In the rows, zero is written as 128.
A single turn carries every row of the set below to another of its rows. Some are shown first; where does it send the rows asked next?
fesa: [134 117 125 116 111 141 118 129 123 121 140 134  93 131 122 139 140  89
 126 116 131 105 138 104 112 138 126 139 145 160 125 101 149 125 128 157
 140  91 139 167 107  95 125 159 129 101 115  93  95 121 106 102]
nupe: [115 109 168 134 130 139 112 170 141 144 129 152 114  86 128 111 114 119
 107 113 115 101 124 127 148 113 117 148 115 107 132 129 143 147 125 113
 104 135 155 175 102  84 173 154 142 122 115 161  88 126 146 101]
ris: [ 90 135 117 108 141 126 177 164 122 150 157 129 111 140 114 136 108 138
 109 123 164 122 120 111 126 123 126 156 132 148 119 128 143 121 149 130
 109 124 134 119 141 138 108 162 196 125 133 161 118 103 123 115]
Dibe: [ 58 145 124 120 144 160 125 156 131 145 143 155 136 132 130 138  86 111
 149  95 110 110 139 140 144 128 102 164 132  87 134 133 119 116 173 114
 170 113 126 178 150 119 141 142 142 112 112 148 162 105 114 112]
tuz: [123 143 125 102 116 126 130 136  96 141 123  84  99 116 152 124  97 119
 130 129 133 111 129 130 106 142  91 164 155 124 103 127 120 109  99 128
 109 112 147 142 144  87 112 161 134  94 149 141 110 145 101 131]
Viru: [ 99 119 136 142 141 131 125 123 122 152 140 146 146 112 142 122 122 138
 113 101 117 165 104 156 136 114  78 181 124 111 100 124 133 118 175 126
 103 137 132 149 102 112 147 187 111  91 140 150  97 123 132 137]
kesi: [127 137 115 105 124 135  95 114  90 123 154 108  96 124 130 135 139 121
 131 116 138 115 155 120 123 125 109 134 156 163 123 102 147 127 145 136
 129 124 140 158 101  77 146 153 142 117 120  97 107 115 114  89]
felef: [111 112 153 106 116 126  98  98 121 101 112 104 119 127 136 144 115 148
 182 105 143 124 108 118 119 154 121 126 152 134 127 127 145 113 119 136
 125 100 134 130 127 111 133 139 103 113 132 146 103 128 144 105]
fekag: [105 122 138 141 132 130 122 138 130 148 134 147 151 146 131 144 129 131
 111 114 127 156 130 142 132 130  77 190 122  98 111 140 108 114 184 131
 105 145 121 138 115 126 107 181 102  94 113 115  90 127 127 132]
dekav: [118 129 135 100 106 118 124 125 120 134 130  90 119 125 127 133 101 128
 114 127 139 114 148 107  99 129 109 158 137 122  81 120 126 128 113 133
 106 127 142 138 130  97  80 166 108 124 153 130 103 129  91 129]
zon: [ 60 142 132 109 153 160 120 161 150 159 160 158 128 122 140 142  97 118
 131  91  94 126 127 145 136 127 133 151 136 105 132 123 120 120 151 137
 159 121 121 145 135 110 150 145 126  94 125 162 157  90 107 109]
kone: [ 72 147 132 145 162 157 128 151 143 163 142 130 149 116 142 146  93 109
 124  79 123 119  96 142 140 117 122 163 118 103 136 133 115 110 160 114
 149 124 142 149 147 116 152 132 161 103 132 170 158 100 142 102]
kuned: [132  93 113 162 117 135 157  98 122 126 125 132 154 119 115 134 130 131
 108 103 107 123 172  90 139 141 112 131 123 143 115 128 119  99 146 108
 125 130 131 142 109 122 153 147 130 111  88 121 110  98 134 150]
nade: [100 119 112 114 132 120 185 141 135 143 141 135 124 138 114 115 100 115
 106 127 160 118 111 106 135 118 121 156 146 131 138 141 158 127 169 122
 112 130 145 107 143 142  93 158 185 120 120 148 116 102 100 110]
revov: [ 67 112 147 133 159 161 164 136 119 143 122 118 136 100 162 137  90 121
 165 113 107 119 146 131 130 132 121 133 114  90 124 159 108 134 191 100
 123 129 112 156 123 106 117 160 136 117 108  88 142 111 126  93]
muvo: [107 109 164 127 136 132 123 186 141 145 145 157 117 109 133 128 125 115
 112 109 113 102 128 151 140 102 127 141 145  92 130 133 139 151 114 127
 111 141 156 150 105 106 169 175 139 111 106 147  87 139 137 119]
tek: [130 134 127  97 135 119 128 140 102 150 133  83 134 127 144 125 101 131
 121 130 112 132 132 124  97 139 115 156 156 137  96 131 134 118 114 119
 114  86 152 144 151  91  84 131 120  98 130 141 110 142 122 140]
mar: [129 101 127 105 130 136 147 136 145 141  77 139 109 129 115 130 131 127
 112 125  97 105 103 124 146 147 112 124 139  86 143 159 139 149 179 129
 141  95 161 123 143  85 111 153 118 137 138 142 127 127 142 120]
vek: [ 79 117  97 126 121 138 147 145 105 140 129 118 123 134 125 123 120 130
 173  87 136 129 138 121 149 119 148 142  85 140 121 154 118 149 170  90
  84 116 166 154 156  98 127 145 139 138 123 160  73 119 137 120]
laf: [ 90 106 104 140 133 152 135 140  88 130 137 135 126 120 132 110 120 127
 157 110 151 131  88 117 145 117 121 148  98 123 126 136 124 140 174  99
  72 107 149 165 161  97 156 159 130 132 125 147  63 121 142 107]
Saf: [ 81 141 147 167 137 126 125 154  96 143 152 116 114 103 135 106  86 124
 170  85  98  97 155 120 176 125 111 145 102  97 146 137 117 118 165 125
 139 128 119 147 128 121 117 140 168 137 125 119 132 102 145 143]
fivap: [156 131 102 109 120 139 115 124  87 138 157 118 107 113 126 133 138  99
 120 114 134 110 145 126 125 120 105 142 150 155 135  90 134 104 154 130
 126 112 143 168  97 104 131 140 153 107 108  91 121 122 128 106]
lem: [ 89 112 127 148 155 169 144 126 143 156 138 139 142  84 166 141  98 107
 145 118 115 114 113 123 151 133 102 134 115  95 124 158 140 126 210 118
 127 125 145 149 143  95 116 155 135 105 111  92 123 112 164  85]
boses: [120 106 124 112 109 113 121 115 125 115 100  96 110 145 138 138 122 153
 173  75 146 120 116 119 128 126 144 133 135 134 123 113 141 121 123 145
 128  83 156 117 131 108 138 143 113 112 154 135 102 107 113 116]
porir: [111 114 126 101 120 138 159 119 153 153  83 138  97 123 130 119 125 134
 104 138 117  91 137 100 140 147 141 154 126  82 142 142 136 149 159 141
 145 121 166  97 136 106  95 154 116 121 127 139 117 123 134 108]
kabuz: [ 91 112  95 138 127 161 132 134 100 137 141 136 119 133 122 113 131 124
 171 114 138 114 131 134 147 118 151 147 101 123 113 143 117 155 158 101
  71 113 145 165 139 101 159 142 141 133 119 158  67 131 139 126]
Kirob: [ 78 156 136 124 148 159 120 145 144 158 151 163 154 102 136 140  85 113
 138  80 107 106 122 126 142 124 135 154 117  95 138 123 140  92 169 134
 157 122 133 147 149 122 134 125 134  94 107 158 149  93 116 110]
mab: [ 91 107 147 148 152 168 160 131 114 144 140 109 145 115 175 127 116 104
 161 119 107 140 128 117 142 144 116 139 127  97 126 148 125 141 202 125
 107 127 135 152 151 100 109 171 117 112 118  78 138 105 118 101]
zegap: [111 102 113 155 113 131 153  79 119 147 109 129 143 129 122 127 141 113
 106  89 110 124 151  96 156 139 154 136 137 143 123 125 117 116 146 125
 149 143 142 115 110 139 134 149 119 113 113 129 123 105 125 152]
nera: [116 104 150  87 130 120 105 101 127 113  94  91 122 118 130 139 104 156
 165  86 140 133 113 122 141 137 133 111 150 134 137 121 140 121 150 114
 142 101 152 131 112 113 133 130 116 109 129 138 103 113 157 116]
nas: [ 91 149 139 156 142 153 117 126 112 152 141 125 142  77 125 112  88 126
 136 107 107  94 150  91 168 106 102 149  80 111 135 131  92 126 163 109
 119 147 143 140 145 102 130 149 165 117 121 127 122  94 155 141]
gapar: [144 138 117  94 142 128 103 134 102 142 131 122 110 134 112 138 123 111
 127 118 114 124 154 117 114 117 104 141 153 166 144  94 136 121 138 144
 106  97 141 145  94  87 114 128 143  96 109 104 105 107 121 100]
Fuba: [116 140 133  86 126 120 131 141 108 152 121  98 120 121 135 123  88 122
 127 142 143 113 130 106 102 127  96 168 144 111  95 147 133  93 112 101
 113 113 151 137 153 107  89 145 130 102 138 144 106 152 119 123]
Los: [ 92 121  91 122 126 129 183 134 126 141 157 132 113 143 126 137 111  97
 104 115 165  95 125 104 127 132 140 154 143 129 131 115 152 124 153 138
 118 138 156 113 150 148 110 149 168 128 108 137 113 103 106 109]
til: [117  94 166 124 132 135 128 174 153 147 144 160 103 109 138 128 134 116
 114  97 115  85 126 154 142 117 126 127 124  99 139 125 135 156 123 132
 126 123 167 168 107 112 159 145 157 105 103 138 113 125 137 134]
vilak: [119 104 108 112 123 124 156 108 145 153  82 138 113 115 104 106 127 139
 104 124 107 114 127 103 133 155 132 128 127  75 161 140 134 149 173 122
 145 100 156 120 136  97 108 146 127 126 128 146 116 116 147 121]
peki: [100 137 138 166 139 142 123 144 110 173 127 111 130  92 135 106  78 108
 155  87 111  96 139  92 179 140 126 137  99  86 139 122 111 117 164 124
 112 141 145 147 140 110 112 120 162 120 139 118 125  93 134 141]
Pade: [127  87 110 155 117 136 161 110 114 153 132 152 155 116 124 119 129 126
  87  99 132 127 161  96 146 136 140 124 137 145 123 127 118 100 142 108
 145 128 127 123 106 131 136 141 133 118 102 134 128 105 125 140]
gomo: [134  97 140  94 123 110 103 122 128 123 112 105 142 136 140 143 103 156
 176 105 142 120 120 104 138 138 120 116 171 144 117 109 137 135 132 132
 115  88 144 134 136 117 123 118 123 106 118 122 105 111 146 115]
dubip: [ 87 147 145 158 128 124 117 138 118 155 140 124 122 105 129 104  84 120
 167  94 107  82 169  91 169 141 123 145  94 101 139 127 120 128 148 137
 101 134 118 147 155 103 136 124 165 132 126 130 108  95 133 143]
lavig: [103 120 135 143 146 137 128 127 125 134 132 137 144 140 146 129 129 125
 134 103 132 162 133 151 140 134  78 190 127 103 122 126 127 140 190 131
  99 135 137 135 108 114 132 191  99 102 125 147  76 134 136 144]
pozod: [ 85 124 137 122 169 161 147 131 131 158 149 116 146  95 169 123 108 112
 148 116 111 127 122  93 135 129 131 143 113  97 119 137 115 142 213 108
 134 134 136 150 138 108 110 156 129  97 117  89 141 101 120  88]

Viru turns into Los
peki turns into felef
dubip turns into nera
Now find these:
nas turns into boses
revov turns into tek
muvo turns into Pade
til turns into kuned

A single turn carries every row of the set below to another of its rows. Some are shown first; where does it send the rows asked next?
nomut: [120 138 142 127 154 116 140  98 127 130 140 108 131  86 118 163  82 127
 152 140 117 123 127]
Dama: [152 141 142 150 107 124 137  96 133 101  99  92 158 148 121  98 132 104
 150  91  93 135 132]
lav: [156  80 134 139 111 139 125 134 135 126 136 110 135 160 136 140 160 130
 115 124 144 138 139]
fivu: [ 89 122 121 143 144 140 143 122 140 102 156 119 102  95 118 135 107 105
 148 123 104 106 114]
Vade: [156 109 135 147 107 144  95 121 135 147 130 117 153 137 130 153 151 116
 110 127 158 114 136]
seda: [138 102 125 159 107 157 134 132 122 111 157 114 135 152 141 127 146 144
 127 145 162 131 134]
Ribol: [144 136 134 158 134 157 144 139 149 103 120 136 127 129 133 158 108 116
 140 137 162  83 121]
Kimal: [117 107 154 136 105 151 149 143 146  95 141  88 126 156 117  91 112 112
 132 101  93 132 113]
vavof: [156 120 130 116 139 122 124 137 145 129 105 146 140 116 161 146 117 121
 142 131 150 103 138]
Zire: [165 113 132 142 110 168 108 120 155 140 140 102 144 125 145 144 111 133
 103 149 152 115 131]
mero: [ 93 120 135 121 139 122 135 108 114 117 131 114 173  94 141 133 113 101
 133  88  96 105 156]
Pafos: [112 130 136 132 155 155 146 123 132  70 111  68 160 123 118 141 114 101
 130 114  90 120 125]
zub: [120 146 165 139  98 121 123 112  99 119 128  99 164 155 112 103 137 104
 136  89 127 136 129]
Kav: [ 89 142 150 164 144 152 140 106 121 102 125  83 180 114  97 128 138 118
 157 120 105 132 137]
vas: [169 127 148 137 123 133 126 117 145 140 120 135 141 109 155 120 151 148
 152 117 138 144 157]
megik: [172 142 179 132 126 116 114 114 112 134 146  88 153 116 123 141  97 137
 138 104 108 140 134]
tapoz: [150 155 154 130 131 103 131  82 116 132 105  93 168 121 118 140 104 121
 155 121 118 138 135]
feveg: [112 108 158 142 140 138 155 104 139 126 136  92 171 101 121 124 117 138
 150  99  76 139 159]
zilo: [128 139 149 146 112 161 140 107 150 120 114 122 128 132 127 115 175 123
 138 119 154 159 143]
zum: [110 133 152  97 149 122 104 135 126 128 140  95 134 101 127 151  92 102
 125 135 120 122 111]
dakab: [114 127 122 169 114 147 143 122 143  85 135 110 120 130 117  93 135  97
 151  92  89 113 119]
nal: [124 111 118 129 110 167 128 125 142 121 142 106 138 138 151 129 122 126
 107 162 168 124 125]
sof: [ 99 138 146 165 127 157 118 150 128 108 173 108 128 111 113 116  97 117
 149 131 118  97 106]
zipur: [131 139 135 159 145 149 138 120 113  81 145  98 166  99 137 144  95 114
 137  97  92  89 139]
ber: [135 127 147 152 123 180 165 124 169  94 113 110 106 145 119 141 137 118
 127 129 149 129 124]

sof turns into zum
ber turns into Ribol
Now find these:
mero turns into feveg
dakab turns into fivu
nal turns into Zire

